Rows swapped in pairs by one turn or mirror: which row each one swaps with:
The rows were stretched afterwards, more along some directions than others.
banem:  38  21  19  17  28   4 -16 -23   5 -23 -38  16   2 -36 -11 -14  -7 -20 -24
Rol:  22  32 -58 -34  -3 -39 -17   2  36 -39  13  -9 -18 -22  16 -22  -3 -25  57
Ponel:  -2  24  38  13 -11  38  13 -43  15  -3  27  -7 -29   6  43  23   7  17  21
Sizam:  58  20   6   2   2 -11  22  13  34 -17  -3 -22 -18  -8  12  24 -10 -22  17
mel:  50   7  18   7  31  10 -18 -18   4 -30 -39  31   8 -34 -15  -5  -5 -21 -19
koful:  46  12  20   1  28  13 -19 -21   4 -31 -33  19  -1 -17 -14  -7  -6 -22  -9
Bez:  44  11  27   7  29  20 -18 -26   0 -14 -27  16   4 -22  -6 -18  -3 -13 -15
famiv:  53   9 -20  10 -12 -12 -15   8  77 -11 -22 -44  -5  -1  16  48 -37 -72 -18
Guv:  11  27 -78 -28   6 -32  -8   2  36 -39   6  -9 -14 -26  22 -18  -2 -20  59
Karav:  18  21 -30  15  37 -22  23  16   4 -19  -4  16   6 -54  13  15   4 -10   0
befis:  53   3 -25  -1 -15 -15 -27   7  71  -8 -28 -43  -4   5  24  43 -28 -68  -2
pil:  52   6  18   2  27  26 -30 -27   5  -9 -33  16   6 -15  -9  -8   8 -21 -19
Giker:  -3  16  37   4 -18  26  13 -27  13  -9  14   2 -13   3  38  27  -4  14   7
pup:  -6  15  43   9 -15  44  13 -25  10   5  19   0 -16   7  35  23  -6  19   9
tado:  11  22 -34  11  42 -19  21  15   0 -14  -2  14   8 -48  13  11  14  -7   7
kabo:  44  13  23  10  35   5  -7 -27   8 -28 -25  24  11 -24 -14  -9  -2 -17 -15
sezos:  11   6  34  16 -17  49  13 -26  29  -7   9   1 -32   8  40  37   6   9   1
davuk:  -1  14  32   8 -24  36   4 -24  17   4  14 -13 -12   8  41  26  -3  16  -3
ral:   3  20  38  19 -17  32  19 -27  27  -5  25  -9 -22   7  31  34  -4  14   2
tes:  15  29 -25  16  42 -17  25   5  -1 -15  -4  15   8 -58  12  12   2 -21   2
Gorom:  19  16 -30  29  41  24  -5   1  57 -17  -8 -33 -32  -6  11  39 -53 -24 -39
dini:  10  16 -44  20  50  11 -22  -5  33 -10 -10 -35 -25   5  25  23 -20  -2 -22
dobu:  -2  64 -36   1  -2 -19 -11 -15  13   1   8 -58  18  12  61   8 -13 -27  21
zafuv:   4  24  34  10 -24  25  15 -32  25  -5   8 -13 -30   2  46  34   1  12   6
Musa:  23  16 -50   8  41   8 -23   3  42 -18 -16 -34 -34   8  31  28 -27 -10  -3
som:  -7  18  33  -1 -20  35  16 -34  15   4  13  -3 -17  10  40  21   0  15  15
poz:  22   5 -48  16  50  11 -19   2  45 -22  -9 -19 -33  11  22  30 -18   0   6
fegu:  15  16 -83 -41   6 -35 -18  11  33 -47  -2  10  -8 -21  15 -15  10 -18  68
lel:  26  15  -4  31   2  57 -38 -21  21  30 -27 -40 -14 -31  45  22  -4 -48 -37
Bibe:  -1  18  41   5 -19  48   9 -33  14   7  15 -12 -21   8  44  24   0  13   2
Dufez:  43   6 -54 -10  12 -14  -3 -20  20 -27 -44 -39  16 -17  40  18 -16 -43  17
mino:  16  14 -23  21  50  25  -2  -4  38 -19  -6 -24 -41  -5  23  33 -35  -5 -14
mulob:  19  29 -73 -40   1 -50 -18  21  34 -42  -2  -7   8 -34  12 -16 -14 -23  32
ludes:  56   0  19  14  32  12  -8 -14  11 -35 -33  37  -3 -28 -16 -10   3 -14  -9
toka:  50   6 -41 -35   7 -19  10 -12  28 -48 -54 -11  11 -19  41  28 -18 -44  40
Dom:  46   8  20   6  36  13 -11 -22   5 -20 -34  26  15 -30 -11 -11  -2 -13 -19
zagil:  33  16  18   6  31  19 -30 -29  -4  -5 -35  17   9 -16  -4 -18   0 -15 -22
Riv:  11  26 -63 -47  -2 -49  -4   3  33 -47   1   6  -3 -26  25 -20  -6 -17  72
sete:  24  29 -62 -29   3 -46  -5  11  33 -44  11   4 -14 -35  12 -14  -9 -13  46
gofev:  -5  56 -39  32   6 -10 -22 -20  11   8  18 -65   5   8  49  -1  -1 -13  -1
likim:  52  15 -16   8 -21 -15 -18   6  72  -6 -17 -54 -10  10  20  52 -39 -74 -14
rame:  16  11 -35  25  46   8   0   0  49 -16   0 -33 -21 -12  24  33 -41   2 -22

ral is swapped with -> mel
mino is swapped with -> Rol
famiv is swapped with -> Karav
Dufez is swapped with -> dobu
rame is swapped with -> mulob

Rows swapped in pairs by one turn or mirror: which row each one swaps with:
The rows were stretched afterwards, more along some directions than others.
kigog:   6 -36   6 -14  -1  10  34   7  22 -55   6  23   0   5 -24  -2 -33
tun:  20 -62   7  23  -6  31  17 -23  -3  -8   0 -37 -17  -3 -54  -7   7
fop:  -4  12  29  -2  29 -25   5  28  10  -6  11  43  -7  36  22   7 -15
Zodi:  10 -29   2  38  10  -7  -6  15  51  25  20  -2  39  39  -4  28 -28
Nug: -18  74  10  11 -12  -9  51 -34  40 -23  -2  60  -8 -16 -48  -9 -10
vot:  10  -6   5 -30  37 -16  24  19  38  41  23  16  13   6  23  29 -27
dava:   5  46  -3   9 -12  11  35 -27  14  30 -29  27 -20   9 -33  10  -2
razot:  10 -15  38  30 -23   5  48 -33  -9 -26 -15  38 -34   8 -59  -8  -3
fifig: -32   8  18  36  -7 -23  -9  -3  -8 -22  27  -1  -5  40 -16  -7  14
debo:  18   5 -31  37   4   5  12  12  16  26 -17 -11  11   7 -41  42   0
Kunap:   3   7  12 -11  23   6 -22  18  26  -4   6   4  27  14  22  15 -33
Nur:  -4 -16   5  -1   9   0  10  11 -37 -45 -20 -28 -19  11 -18  -4  -6
bosi:  -5  10 -35  -6 -26   2   3  15  24   8  -8  31   8  22 -18  51  -9
mip:  22 -16  -7   3  -1  14 -33  11  42  -6  -3  -8  20  14 -28  27 -19
gup:  18 -46 -13  32  -8  -7 -21 -13   2 -21  -3 -17 -16  13 -26 -23  28
zok:  23 -41  -2  -9  35 -10  -9  11 -27  11  27 -11   3  16  22  -7   6
Pela:  -4 -21 -36  17 -20  22  15 -21   3  -5 -13 -36   1   1 -51   4 -14
Sobo: -16  15   6   6  78 -18  23  -6  17   4  27  30  28  18  33  -2  -3
Podiv:   7 -31 -38  -9  40  17   6  14   9  27  -3  -6  26  36   9  28 -14
Zeko:  -3 -46   7 -10 -13  19   5   9   1  14  -1 -15 -15  42 -22   3 -18
filob:  21 -54   1  -1   3 -15  28  22  25 -19 -13   0  -7  28 -31  29 -21
gal:  13 -35 -33  22  38 -19  14   3  31   2  10 -31  32  16 -22   5 -16
bime:  21  34 -18  14   1  12  45 -24  60  47 -19  52  -3 -12 -56  17 -17
Munan:  40 -20   1 -13   7   5  19  -5  46   3  13   1   6 -14 -51   9 -24
kig:   3   4  13  36  -6  12  51 -31 -19  13 -14  22 -32   3 -34  -7   6
Sero:  26 -83 -24  31  -4   1  10  10   6 -16  -8 -45  -1  33 -50  -4  14
Dus:  -6  -9  22 -24  34  13  25   8  24 -11 -29  45   1  17 -10  31 -38
Seken: -31   1  29  17 -13  12  15 -10  10 -19  -4  13   1  32  -2  -1 -37
loba: -15  33  31  33  -3   5  34 -21  41 -36 -36  37 -12  13 -47   5 -24
zasit:  35 -29  -9  -7 -16 -14 -20   6   0  -4   3 -31 -11  16 -29 -12  20
zigi: -18  32  30  39 -17  19  47 -24  40  -9 -35  25  -7   3 -46   4 -42
gev:  15  -6  17  33 -50  23  16   0  12  18 -20  19 -39  15 -58  23  -6
navar:   8  11   8 -24  46  -6   4   1   2  19  22  59  23  21  29  24 -21
kol:  -4  25  27  59 -37  12  32 -20  40 -19 -32  16 -11   2 -60   4 -15
zore:   9  -7  -7  12  -1  -5 -30  20  43   4  16 -11  37  14  -7  14 -21
nebap:  -2 -16  32  13  51   9  25  -3  13  35  11   2   4  39  -3  30 -38
lise:  28 -13 -26  24   7   5  40  13  79  10  14  45  36   5 -37  41 -29
nafuf:  16 -31   1   5  26  30  15 -25   4  18 -27   5 -20   7  -8   4 -17
sefuz:   3 -12 -10  32  19 -22  12  20  51  47  18  19  24  53 -11  21  -4
mozab:   8 -15  -6  23 -15   0   3   8  43  -4 -18  32   8  15 -55  34   3
fegi: -16  20  -1  19 -58 -11  31 -13  22   0   4  15 -25  -7 -45   3  16
neb:  25 -31  -3 -14 -18  -3   5  -8  12 -26  -3  -3 -24  -9 -54 -32   3

fegi is swapped with -> vot
kig is swapped with -> zok
zasit is swapped with -> dava
navar is swapped with -> razot

Rows swapped in pairs by one turn or mirror: which row each one swaps with:
The rows were stretched afterwards, more along some directions than others.
lisu:  10   6 -41   6  24  50  34   9  -7 -44  10  31 -31 -13 -18  -2  24  27  25  39   5
domu:  -4  29 -53  25  -1   9  -3   3  -9 -51 -31  26 -50 -24   6  -5 -12  37   2  66   9
mikoz:  -5 -29 -29  20  -8   5  44  80  -4 -36 -59  42  -7  15 -22 -18   4  51  45 -14  50
munat: -49 -15   6  49  -6  -1 -28 -24  26  12   4 -22 -37  24  52  48   2 -11  26  27 -14
bov: -28 -27  12  52  26  38  30  46  -3  -3 -36  14  12  36  12  15  31  16  39   4  17
fip: -11  -5  13  20   2 -25  33  55 -26 -47 -54  34 -31 -22  -3   3  16  37  34   6  40
narap: -15  26 -14  30   9   1  21   5 -18 -78 -46  60 -40 -47   4 -11  -8  44   4  31   0
zutok: -20  11 -22  26  23 -47  -7 -51 -13   1 -11  42 -28   3  28   6 -25  18  13  43  -2
div:   9  27 -14  28  70 -30   5 -55 -18   0 -64  42 -33  20 -13  -4 -29  14  19  44  19
dif: -40  18  17  44  63   7 -17 -54  24  28  11  -8 -14  34  40  58   0  10  26  38 -22
gon: -24  -3  -4  27  33 -33   9 -28  -4  22 -74  43 -32  31  15  -9 -22  32  22  19  13
seg: -41  11 -29  36  41   2 -18 -66  36  25 -27 -15 -45  52 -20  36 -44  21  37  38 -31
Mog: -20 -22 -17  11   0   0  12 -22   0 -14  12 -17 -61 -20   9  33   4  15  34  28  19
sisi: -44 -14 -32  65  11  12  25 -11   2  -2 -37  27 -24  42  27  32 -18  25  32  17  12
fuzud:   9 -10 -27  15  58  -5  16  32 -24 -36 -49  19 -27   8 -14  30  38  36  54  35  51
nenub: -53  22  36  36  15  12  -1 -13  37  -9   4   9 -28  31 -12  17   3  32  21  16 -13
Tute: -45   7 -31  38  22 -29   3 -49   0 -20 -30  29 -40  37  -3  17 -33  42  24  26  17
tino: -23  33 -22  18   7  19  -2   5  19 -58  33   9 -50 -12  -8  20  12  39  26  30   4
ditek: -11  18  -7  39  72 -28  -9 -87 -18  19 -24  20  -9  23  27  24  -8 -14   9  52  -3
kidi:  -8  -2   3  15  43 -60  -8 -44 -18  22 -69   9 -43  -2  28  15 -28  34  37  31  15
Demak: -12  17  10  17  93 -18 -14 -83   8  30 -54 -14 -32  18 -15  32 -10  34  30  55  12
Did: -26  -3  -9  26  47   6   4  11  31  22  -9  13  -3  75  -4   4  -5  40  67 -15 -14
Sel: -23 -15   5  23  -3   3  -9 -36  31   8  11   7 -41   3  18  17 -10   8  23  20 -13
gasum:  -5 -17 -15 -12  63 -23  10  -4  13  17 -34 -46 -26  43 -44  20 -12  47  89   6  34
sifol: -27  10   0  18 -37   7  23  -1  12 -23   8  46 -45 -30  23 -22 -19  16  -6   2 -18
Kozet: -16  14  -1  18  53 -24  -7 -55  -2 -14 -11  22 -17  35   1  16   3  -5   6  29   6
diz:  10   2 -12  -4  54  -1   4 -24 -13 -32   0   4 -13  -6 -21  30  16  22  42  17  32
kal: -31   0  -6  48  19  13  15  26  -1 -63 -38  45 -19  -2   5  29   3  41  42  19   8
Sal: -16  39  -9  39   6  24  10 -22  -2 -55   1  63 -54 -24  23 -21 -10  13   1  45 -33
bolov: -61  24  27  42  12 -21 -19 -38  28 -11   5  20 -32  29  22  14 -29  31  12   5  -5
beka:  -8   6 -21  27   4  24  34  24  -3  -6 -24  49 -11 -27  15  -6   5  61   8  42  10
teme: -27   9  10  25  72 -18 -20 -59  24  23 -22 -38 -36  24  -5  63 -13  39  62  38  20
sar:  -9 -13 -23   5   4  26  32  50  -5 -67 -15  30 -11  12 -39 -13   6  36  53 -10   7
vuzum: -26  -2 -21  36   6 -50   4 -20  -6 -18 -57  59 -34  14  23  -5 -39  44  26  14  15
sagun: -30 -11 -28  29 -60  21  36  69  15 -45 -12  54 -31  -1  17 -25  -5  44  28  -8   1
pepi: -46   9  15  50  -5  21   3 -18  39 -17  -3  47 -12  24   7   2 -26  12  -2   7 -51
buk:  -4  -4 -39  13  25 -17  22 -35 -32  -2 -18  26 -41 -22  18  21 -30  23  30  30  -7
Sav:   1  28 -41  31  74 -30  -5 -95 -20  20 -41  11 -51  -3  27  30 -25  20   8  77  14
giv: -55  -4  -1  61   8 -20   2 -31   8  14  10  35   0  36  63  35 -24   7  11   8 -19
Vig:  16 -13 -26  -1 -13  11  20  70  -7 -46 -15  24 -19  -1 -22 -16  11  16  51 -30  18
befi: -21  -5   8  13 -35 -12   9  49  10 -45 -50  15 -17 -21  -8 -15  -9  35  16   7  28
Pofug: -15  39 -42  46   6  31  -1 -53  -9 -56  -1  52 -56 -32  29   5  -7   6 -24  70 -27
Mopun:  15  -8 -21   1  25 -10  39  49 -40 -79 -58  40 -42 -51 -21  -1  13  48  35  34  51
viri: -38  33 -16  52   2  -1 -11 -36   7 -45   3  22 -47 -14  44   5  -6  -3   5  50 -33
tul: -28  27   3  15  67   4 -14 -57  24 -13 -18  -1 -40  26 -35  21 -10  49  29  53   7
Gife:  19  21 -63  -5  37 -19  15  -3 -19 -38 -54   4 -58  -7 -34  -4  -9  53  45  45  52
Mab: -14  -9   4  19  23   0   8 -16  -1  21   7   0 -10  28  17  20  22  14  38  -8  16
taf: -40   1 -17  44 -34   6  17  55  25 -44 -13  18 -28  24   6  -2   5  33  38 -25   7
zuro: -28  11  -8  49  16   1   2  25  -5 -48 -38  31 -25  -1  35  32   6  16  25  26   2
Pamez:   9   4 -24  11  -6  23   4  25   5 -15 -53   6 -37 -30 -21  -1  13  43  14  50  35
zes:  -2 -24 -12   0   7  -8  15  -2  11  41 -19  -7 -23  25  -4   8  -5  25  43   5  33
tinok: -38  26   7  35  -1  12   2 -13  12  -7  11  -8 -17  13   6   5 -14  27  16   3   8
nek: -30 -35  29  40  21  -2  17  37  -7 -20 -37  35 -13  12  29  21  23  12  33   2  21
Bop: -33  10 -20  33  -4  12  -1 -69   9  16  30 -22 -54   0  32  40 -24  11  18  26   4
tubop: -26  -8 -14  31  -9   0 -12  -6  19 -20  -1  13 -44  -3  16  13   5  -3  19  44 -17
litez: -25  12 -13  21  -1 -23   9   9  -8 -64  -3  22 -60 -24  46   3  13  18  21  32  -1
Kis: -31  -1 -23  30  45  -7   0  25  22 -48 -44  -6 -39  26  -4  30  10  59  76  25  20
Fenu:  10  -6 -26  18  49  32  16 -18  -9  14  -2  14  -9  -3  12  23  15  13  10  66   2
mabob: -36 -29  38  26  36   6  16   6  18  35 -26  11  15  25  32  15  15  38  35  25  -1
beb: -16  -6  -6   2  -2  26   8   1  19   3  17  -5 -32   4  -1  -2   8  40  38   9  16

Bop is swapped with -> sisi
Gife is swapped with -> lisu
befi is swapped with -> mabob
beka is swapped with -> Pamez
giv is swapped with -> munat
Sal is swapped with -> div
Kis is swapped with -> diz

